In the data rows, the value 128 means zero.
Here are some points, one per row:
[150 152 150 167 196  93 103 129 122 219 122 136 173 119 143 153  99 130 165 164  94 147 134 183 104 149 120 120 108  90 169  65 160 135 166 193  55 153 176 145 160 119 146  98 152 142 170 167 103 178 118]
[113 136 157 175 176 107 117 123  80 136 133 145 135  93 154 159 132  92 149 122 144 131 170 131 132 106 143 112 104 161 135 133  31 136 100 114  69 134 116 212 147  92 177 148 131 124 126 151 140 117 135]
[131 126 107  92 152 206 106 121 160 104 142 119 156 130 159 111 192 146 102 117 162  76  90 171 129 173 150 119 136 130 112 128 155 125 132 120  87 123 119 122 149 109 119 176 138  99 119 148 152 171 160]
[139 131  66  95 100  96 136 119 119 149 105 160 139 151 175 121 153 148 136 126 118 183 112  60 119 166 126 134 144 110 126 141 118  94 109  66  91 151 140  93  89 145 161 103  95 103 156 124 125 107 153]
[129 159 100  79 163 128 160 135 113 156 104 123 150 121  83 182 136  85 140 143 126 173 100 113 117 122 137 101 153 108 118 114  82 178 155 104 169 114 107  83  97 144 139  47  97 134  68 114 153 132 159]
[184 161  83  94 111 113 104 134 163  83 110 157 101 132 110  94 119 122 191 144 136 168  60 176 168 126 139 111 192 124 143 125 116 109 210  86 141  90 116 147 137 168 174  89 152 169 103 129 111 109 121]
[178 139 128 123 129  66 102 113 138 120 123 178 126 114  91  87 129 129 165 137 109 137  90 143  57 109 139 106 174  71  83 144 132 189 137  65 153 140  92 116 135 134 197 116 126 127 117 153 128  92 117]
[202 150  74 129 125 103  81 185 141 114 137  97  57 128 106 146 131 146 116 136 131 144 134 157 103 127 133  98 144 111 163 122 100 179 126  61 128 165 111 111 122 216 131  45 122 102 144 154  69 140 150]
[139 164 174 110 111 101 101 176 146  97 127  94  95 145 144 152 135  96 137 113 115 198  75  92  97  59  73  97 191  86  76 116  87 143 175 108 100 175 126 108 112 161 111 109 107 116  80 141 106 143 152]
[185 119 109  60 108  61 183 144 123 120 136 118 106  70  75  85 148 103 117 108 113 150  88 159 109 133  94 117 141  69 156  77  69 120 118 114 121 100 100 112  91 139 134 124 105 117 104 141  53 116 115]
[110  91  81 153 100 101 131 182 152 102 105 138 102 101  93 121  99 152 158 127 164 144 112 155  80 127 113 109 191  96 127  86 110 138 169 113 161 123 142 158  60 150 126  96 128  71 124 181 164 143 194]
[168 124 114 100 163  83 132 178 124 115 131 146  89 135  98  85  85  88 157 133  78 177 123 140 113 148 121  84 175 150 111 154 104 170  95 138 140 142 104  76 120 118 115 159 206 144 128 129 156 143 184]
[155 158 115  96  85 145 115 115 176 159 109 136 118 108 183 132  73  97  83 125 138  92 114 114 104 186  74 124 120 130 130 167 132 122 101 106 112 126 124 149 119 133  74 115 140 174 101 132 132 113 139]
[116 140 119 152 120 147  73 108 108 111  91 166 189 128 143 105 119 122  92 156 140 135  97 160 143 127  93 148  64 113 111 106 138 145 107 145 182 175 147 148 110 132 132 145 167 134 110 142 120 106 178]
[133 143 126 146 170 108  99 121 129 143  39 107 128  92 197 154 137 169 110 129 107 101  89 105 141 122 101 119  96 145 130 131 133  98 113 119 159  89  71  99 120 131  96 140 174  91 138 104 154 158 126]
[143 139 134 101 193 157 125 141 126 129 141 184 133 117 145 109 127 154 109 128 141 135 151 167 124 110  77 125 102 135  74 139 135  57 170 113 123 125 105  97  69 159 145 129 185 101 109 141 102 143 112]
[114 144 158 139 141 149 168  79 112 110  82 148 125  96  78 150  93 176 148 144 136 163 185 114  40 106 145 140 109 147 166  97 168 147 186 186  72 149  93 124 146 151 153 149 123 192 189  99  67 116 159]
[126 136 151  58 167 108 151 146 178 118 120  82 147 123 109 133 152 127 183 156 138 108 204 129 102 104 142  74 109  73 165 154 167 153 129 144 146 145 161 199  72 144 171 144  87 184 177  41 135 127 113]
[149 148 133  59 145 130 158 154 167  87 148 112 139  85  70 171 159 183 150 154 103 118 138 109  89  56 106 155 131 125 190 142 126 153 125 156  81 136 212 139 184 158 124 176 101 174 168  56 167  93 148]
[120  95 173 147 155 140 154 202 143 150  58 160 171  95  92 128 126 114 169  80 114 107 149 107 106  83 179 140 128 132 175 165 123 140 173 138 111 163 175 188 145 154 100 141  84 145 152  78  79 112 100]
[124  57 165 131 130 145 149 106 136 134 168 118 192  56 108 199 101 152 151 136  53 142 145  92  92  92 192  66  56  68 190 139 154 136 163 163  83 147 134 161 162 185 122 119 157 170 166 135 130 126 138]
[150 126 117 130  89 163 189 174 155  70  90 121  98 153 101  69 215 170 161 145 105  96 133  49 190 102  71  86  98  97  85 175  84 210 119 107 121  93 143 179 123 108 118 130  66 192 154 121 156 148  90]
[127 128 203 147 152  88 162 121 154 152 106 152 174 139 145 181  60 152  81 133  73 164 194 184 122 118 155  80 114 156  95  73 118 125 173 128  80  78 177 172 173 129 126 115 158 112 153 129  81  88 156]
[144 104 114 177 172 105  46  87  61 114 131 119 131 184  92 181 107 156 114  66 128 110 134  98 121 183 185  79  98 193  75  19  64  88  92 124 128 122 166 183 148  27 127 119 140 164  93 181 113 134  46]
[112 129 122 125 151 156 132  86 149 148 134 154  82 149  97 133 114 112 101 126 122 102  93 145 176 158  94 106  98 102 122 156 131 108 145 124 123 175  84 113 140  79  90 130  94  58 165 119 147  80 140]
[ 69  89 137 103 144 118 115 180  81 132 193  79  85 150 124  67  74 106 114  98 205 134  99 102 130 116 140 175  70 158 132  92 161 145 120 152 116  75 107 110 186 126 147  95  92 143 141 123 169  76  88]
[ 68  73 127 168  95 109  89 157 126 141 169 108 131 209 127 104 148  54 110 115 145  62 188  76 113 149 101 116 116 146 156  92 125 124 141 147 134  44 117  68 183 141 174 149 110 136 112  71  98 114 134]
[121 102 125 108  74 113 201 120 126  85 170  78  99 144  92 107 211 141 174 127 164 120 125  59 117 145  63 184  96 190 128 211  68 189 204 136 173 136 157 188 138  99 146 112 119 128 134  90 163 179  95]
[103  96 156 148 106 145 144 127  76  74 144  74 115 116 124  59 134 103  96 112 146 121 182  46 141 146 115 141 164  85 184 141 102 169 147 127 151 104 153 128 157 110 154 139 103 109 140 125 183 121  51]
[127 129 112 152 125 164 158 150 111 148 141  70 102 168 162 136 165  92 141  33 112  96 152 117 115 124  97 157 145 161 125 114 157  94 119 137 164 120 118 128 189 133 217 146 111 145 139 173 156  50 106]
[110 120 131 229 172 142 113  77 133 107 159 107 124 120 143 134 119 141  80 124 130 190 120 150  88 163 150  86 111 200 121 119  90 125 129 120 159  93 201 130 100 129 144 148 113 158 151 130 136 117  67]
[ 98 117 175 180 122 135 100 101 155 159 111  89 143  96 118 108 118 190 127  92  57 112 125 136 143 107 179 111 127 177 127 114  91 127 148 180  65 141 169 105  76  81 188  65 140 173 137 130 112 113 138]
[111 143 167 131 142 118 133 177 159 134 113 134 195 122 123 142 105 143 103 192 130 172  98 148 114 147 125 105 156 126 134 131 141  34  93  96 145 169 115 104 155 100 125  82 144 113 143 171 104 160 139]
[ 63 167  74 135 137 162  93  94 165 153 122 139 141 118 123 156 109 133 141  58 148 171 147 122 193 140 127 157 138 116 154 149 174 148  92 108 163 125 127 132 120  71 103 161 166 103 117 131  83 157 145]
[105 210 118  94 122 146 134  91 125 175 122 130 113 132 169 121 149 138  60 185 126 115 118  99 173 129 207 128 119 151  87 136 109 110  99 167 190 141 178 164  97  86  63 187 170  83 150 193  88 145 147]
[141 163 104 146 106 117 128 133 106 131 159 115 170  89  94 137 125 140 154 145 157  74 112 113 194 157  81 102 168 168  85 153 172 136 119 145 134 147 117 104 121 162 116 181  96  90 105 135 117 115 142]
[101 170 138  88  89 156 142 155 101  59 114 164 124 184 151 151  90 141 152 151 102 114 103 179 144 126 107 144 102 148 184 162 127 128  92 129 145 131 130  98 103 126 150 133  94  91  86 138 122 168  98]
[173 144 110 131  77 182 143  99 148 116 144 138 168 107 170 146  98  90 124 113 128 113 126 140 134 144 138 194 117  94  83 117 101 105 109 168 150 115 111 104 122  98 102 140 126  83 148  55 149 166 119]
[ 83  91 148  87 134 165 108  74 177 152 168 177 107 136 153 100 142 128 129 133 118 121 141 124 157 154  98 201 177 133 106 112 148 119  56 194 154 130  88 151 121 194  85 137 112  99 151 123 140 146 109]
[104 125 145 100  59 136 105 127 107 139  89 162 117 122 100 149 163 116  66 129 171 114 136 170 153 128 144 150 121 128  92 156 193 143  86 125 109 130 141  87 121 131 111 150 147 117 129 146 185 170  96]
[168  91  90 113  81 187  76 117 109 182 148 142 126 158 127 139 109 107  99 167 120 125 149 122 140  52 104 165 131 166 128 161 174 116 136 111 121  97 106 118 110  81 105 159 105 112 127 145 125 160 151]
[ 86 138  96 182 120  87 146 100  83  54 183 106 104 166 128  98 133  35 115  86 136  83 172 108 117  77 168 165 110 151 112 114 193  68 105 155 116 114 119 102 173 169 134  47  96 137 133 127 175 106 132]
[146  61 172 170 128 126 119 131  80  89 159  98 105 161 177 133 135  87 176  96 206 113 150 122 134 124 148 141 139 140 152 131 193 120  67 184 107  76 114  72 175  98 129  65 146 102 121 113 132  53 111]
[127 129 135 123 111 138 128 124 147 139 123 125  85  87 156  91 167 138 139 162  87 131 182 135 144 157 160 179  85 138 102 123 186 105 133 106 152 134  95 105 121 120  85 183 102 100  22 120 156 127 144]
[141 113 109 141 110 125 157  78 118 184 112 134 137 137 187  96 109 179  95 141 203 122 143 168 174  92 148  99 141 143 147 132  88 100 103 122 151 180 132 125 165 123 103 153 161 135  77 123 142 158 140]
[ 98 114 108 148 123 138 153 121 116 146 126  97 157 160 146 153 115 127 110 196 123 103 101 156 166 155 147 207 143 134 132 103 162 131 119  68 108 169  95 151  60  96  73 169 177 140 114 112 151 109  79]
[100  95  95 147 143 137 146 120  96 140 119 137 110 172 142 147 124 151  97 145  99 116  75 154 152 176 170 153 154  67  80 217 138  84 105 148 148 118 120 141 130 135  95 165 143 142 117 112  90 158 144]
[160 163 200 136 123  99 137 113 123 166 165 170 126 125 119 128 161 141 156  95 143 122  86 145 129 144 126 137 138 100 165  95 110 125 131  83 153 121  95  98  91 149  87 115 135 164 135 149 120 142 163]
Along one direction, these points spread out more than along any other. How many in every 100 of the points above lie lower along it than each point below? Answers are rounded to whole numbers. More than half of the points above lie lower than the first one.
[150 152 150 167 196  93 103 129 122 219 122 136 173 119 143 153  99 130 165 164  94 147 134 183 104 149 120 120 108  90 169  65 160 135 166 193  55 153 176 145 160 119 146  98 152 142 170 167 103 178 118] 83
[146  61 172 170 128 126 119 131  80  89 159  98 105 161 177 133 135  87 176  96 206 113 150 122 134 124 148 141 139 140 152 131 193 120  67 184 107  76 114  72 175  98 129  65 146 102 121 113 132  53 111] 42
[105 210 118  94 122 146 134  91 125 175 122 130 113 132 169 121 149 138  60 185 126 115 118  99 173 129 207 128 119 151  87 136 109 110  99 167 190 141 178 164  97  86  63 187 170  83 150 193  88 145 147] 0
[139 131  66  95 100  96 136 119 119 149 105 160 139 151 175 121 153 148 136 126 118 183 112  60 119 166 126 134 144 110 126 141 118  94 109  66  91 151 140  93  89 145 161 103  95 103 156 124 125 107 153] 44
[139 164 174 110 111 101 101 176 146  97 127  94  95 145 144 152 135  96 137 113 115 198  75  92  97  59  73  97 191  86  76 116  87 143 175 108 100 175 126 108 112 161 111 109 107 116  80 141 106 143 152] 75
[133 143 126 146 170 108  99 121 129 143  39 107 128  92 197 154 137 169 110 129 107 101  89 105 141 122 101 119  96 145 130 131 133  98 113 119 159  89  71  99 120 131  96 140 174  91 138 104 154 158 126] 23
[ 63 167  74 135 137 162  93  94 165 153 122 139 141 118 123 156 109 133 141  58 148 171 147 122 193 140 127 157 138 116 154 149 174 148  92 108 163 125 127 132 120  71 103 161 166 103 117 131  83 157 145] 6
[168  91  90 113  81 187  76 117 109 182 148 142 126 158 127 139 109 107  99 167 120 125 149 122 140  52 104 165 131 166 128 161 174 116 136 111 121  97 106 118 110  81 105 159 105 112 127 145 125 160 151] 21
[129 159 100  79 163 128 160 135 113 156 104 123 150 121  83 182 136  85 140 143 126 173 100 113 117 122 137 101 153 108 118 114  82 178 155 104 169 114 107  83  97 144 139  47  97 134  68 114 153 132 159] 67
[168 124 114 100 163  83 132 178 124 115 131 146  89 135  98  85  85  88 157 133  78 177 123 140 113 148 121  84 175 150 111 154 104 170  95 138 140 142 104  76 120 118 115 159 206 144 128 129 156 143 184] 58
[127 129 112 152 125 164 158 150 111 148 141  70 102 168 162 136 165  92 141  33 112  96 152 117 115 124  97 157 145 161 125 114 157  94 119 137 164 120 118 128 189 133 217 146 111 145 139 173 156  50 106] 50
[149 148 133  59 145 130 158 154 167  87 148 112 139  85  70 171 159 183 150 154 103 118 138 109  89  56 106 155 131 125 190 142 126 153 125 156  81 136 212 139 184 158 124 176 101 174 168  56 167  93 148] 98
[141 163 104 146 106 117 128 133 106 131 159 115 170  89  94 137 125 140 154 145 157  74 112 113 194 157  81 102 168 168  85 153 172 136 119 145 134 147 117 104 121 162 116 181  96  90 105 135 117 115 142] 31
